In the rows, 128 means zero.
A single turn carries every row of the set below to another of its rows. Some are shown first; where does it send the rows asked next?
Turok: [141 158 136 105 125 150 155 148 128 106 135 118 161 112 140 106  96 119
 123 132 156 154 156 120 113 165  99 141 101 132 149]
Zef: [106 114 142 127 126 145 117 174 118 123 141 136 148 132 142 111 146  92
 138 124 109 109 150 124 119 114 141 141 146 115 146]
fetu: [131 171 122 130 125 104 174 125  93 100 142  91 140 122 159 126 124 129
 149 152 125 161 135  95 131 152 137 152 154 147 124]
zotu: [150 135 129 132 139 139 147 129 128 127 115 139 137 126 149  79  95 122
 178 135 147 137 143 112  84 162 111 112 133 138 150]
nom: [133 127 148 134 100 118 147 129 106 100 142 145 133 121 136 149  97 137
 111 155 108 151 178 141  85 162 158 143 113 149 117]
vul: [157 140 135 113 122 119 153 138 153 114 142 125 138 107 173 115 127 121
 156 137 138 152 116 135  71 160 132 134 100 124 155]
dogon: [161 165 113 153 113 128 102 123 114 106 139 163 141 129 132 137 117 134
 156 141 130 180 118 128 109 113 144 136 123 123 152]
tute: [133 150 134 137 117 112 145 128  89 136 144 145 113 104 126 132  95 138
 164 138 160 144 170 142 106 164 130 139 174 141 128]
kopip: [160 160 120 117 104 107 116 140 119 118 132 132 102 115 153 125 129 131
 120 174 133 166 133 129 100 125 153 164 148 109 157]
Kab: [128 120 130 144 142 153 132 113  98 102 149 136 151 157 174 130 112 138
 123 126 118 167 127 106 123 122  97 107 145 131 144]
gor: [160 167 124 144 125 128 128  96 140  89 142 123 161 135 138 111 121 149
 141 135 100 161 125  98  95 156 152 135 146 118 125]
lonu: [152 145 167 116 120 140 143 129 125  99 170 118 124 122 137 156  92 123
 147 128 132 143 111  84  98 156 129 136 172 124 123]
kevob: [128 117 145 121 102  94 134 117 114 143 147 146 153 117 159 148 151 125
 118 138 110 156 150  97 105 111 139 161 119 125 129]
tal: [102 138 119 147 124 145 139 160 125 104 152 144 151 143 140 125 116 131
 153 133  82 125 159 129 145 137 155 139 122 123 161]
Vuv: [144 149 106 151 136 109 140 138 122 115 145  98 127 115 167 116 128 113
 139 160 129 148 108  99 125 134 107 129 165 113 114]
dad: [128 121 155 133 118 121 189 127 116 119 146 148 145 105 129 135  86 138
 119 147 112 150 150 110  80 159 119 140 127 128  97]
linun: [108 119 143 143 114 144 139 178 119  91 135 134 147 132 127 118 120 128
 150 135 102 109 156 156 119 147 166 144 144 129 149]
Dosig: [154 149 149 160 128 141 133 154 118  85 137 103 113 134 148 130  86 134
 126 157 133 146 114 106 117 154 113 135 163 100 124]
gerob: [128 128 134 139 133 121 195 131 127 125 146 137 147 112 133 131  90 123
 124 149 125 140 137  95  92 153 100 134 136 125  94]
Gevav: [129 144 145 156 125 135 121 151  97 123 142 162 121 142 149 150 121 129
 152 113 163 181 139 118 119 129 109 131 145 138 169]
migan: [121 157 109 101 132  95 145 143  97 135 145 138 118 105 129 136  90 125
 107 155 151 145 139 116 112 127 130 146 122 136 119]
Fif: [124 124 129 143 139 136 131 159 118 104 130 140 128 126 139  88 156 101
 135 121 107 124 159 145 113 125 172 159 135 125 144]
ruki: [144 111 129 176 114 106 116 136 102 122 116 132 147 144 135 103 148 161
 123 135 124 160 136 139 112 130 148 158 154 126 134]
laz: [ 93 117 137 117 123 143 140 157 133 118 141 148 146 115 131 141 129 104
 150 127  94  97 149 114 119 121 142 141 133 135 146]
Gog: [159 106 153 145 125 137 151 149 122 101 157 143 129 134 159 127 125 134
 124 142 146 151 172 128  96 176 101 117 178 137 129]
difuf: [152 157 111 156 124 123 125 102 127 102 128 123 157 145 139 103 142 162
 128 132  98 169 131 118  97 147 147 142 149 125 126]
Gepov: [127 136 158 147 130 125 115 153  88 127 146 148 107 131 141 150 120 129
 147 118 158 176 130 105 113 134 116 132 163 148 166]
zaniz: [137  95 139 120 124 152 111 132 115 118 144 148 119 113 142 126 117 115
  98 134 141 140 170 134  91 140 115 124 171 147 130]
rol: [156 123 146 152 128 135 175 142 115  95 152 125 134 137 171 126 132 143
 151 142 149 151 161 127 105 178 114 121 177 137 132]
depup: [160 159 123 159 110 122 106 124 105 102 150 154 139 134 114 151 103 129
 155 146 123 173 113 122 119 115 132 144 137 121 146]
kof: [115 102 138 134 133 156 125 175 129 127 160 153 133 114 145 114 144 103
 143 118 114 116 149 126 122 117 135 130 145 115 147]
sifu: [152 133 156 121 142 119 156 137 131 106 123 112 132 104 167 101 116 134
  91 147 130 153 132  89  90 146 147 172 148 114 138]
gopu: [144 136 142 130 139 140 153 147 134 137 146 119 164 138 146 108 119 136
 150 113 147 168 105 119 111 167 114 151 133 143 180]
badun: [155 166 117 103 111 116 120 139 126 126 130 145 121 102 145 115 122 135
 114 164 137 173 136 123 105 129 161 166 131 115 161]
nesog: [130 135 148 138 145 154 137 119  94  93 146 125 147 150 166 122 138 124
 127 117 133 175 116  94 115 127 106 109 137 130 133]
kufis: [119 124 147 150 122 154 151 179 120  96 136 148 129 127 121 117 111 135
 146 126 111 110 171 147 108 146 168 151 131 127 138]
Nef: [146 154 164 122 131 121 161 124  86  94 137 112 116 120 131 119 129 105
 148 130 142 153 128  92  88 149 145 146 158 148 101]
reg: [101 136 128 142 123 136 134 160 126 118 147 134 160 139 141 134 115 120
 157 135  79 105 156 129 124 136 167 145 126 131 147]
Lume: [ 97 128 129 108 124 142 152 151 137 126 157 149 145 114 136 135 125 111
 143 111  96 113 156 110 114 117 157 157 128 130 148]
Sevip: [166 153 148 145 125 130 152 125 128 110 108 139 152 147 134 108 123 121
 162 131 141 147 134 107 107 142 107 157  93 108 148]
boges: [132 134 134 140 124 115 154 140 105 145 148 164 116 113 135 132  94 132
 161 128 168 153 162 149 106 167 122 138 168 135 140]
Vipe: [151 127 152 111 137 101 150 122 125 115 126 127 147 102 166 112 134 144
  95 135 126 151 142  82  93 127 149 175 136 127 134]
gisiz: [107 112 114 146 115 139 123 123 116 126 137 146 148 152 139 141  87 169
 128 133 110 143 141 109 125 131 115 122 162 143 153]
param: [118 122 149 140 134 148 129 169 117 110 125 127 137 118 134 112 149 100
 131 130 107 108 159 148 114 136 166 164 139 132 143]
Detut: [125 148 118 104 132  99 154 144 109 143 132 162 118 104 123 122  80 127
 116 152 156 145 149 117 110 142 135 149 120 131 126]

fetu turns into lonu
kof turns into Fif
Where do these go?
Gevav turns into badun
sifu turns into rol
kevob turns into zaniz
linun turns into reg
Kab turns into Vipe
gopu turns into vul
Gepov turns into kopip

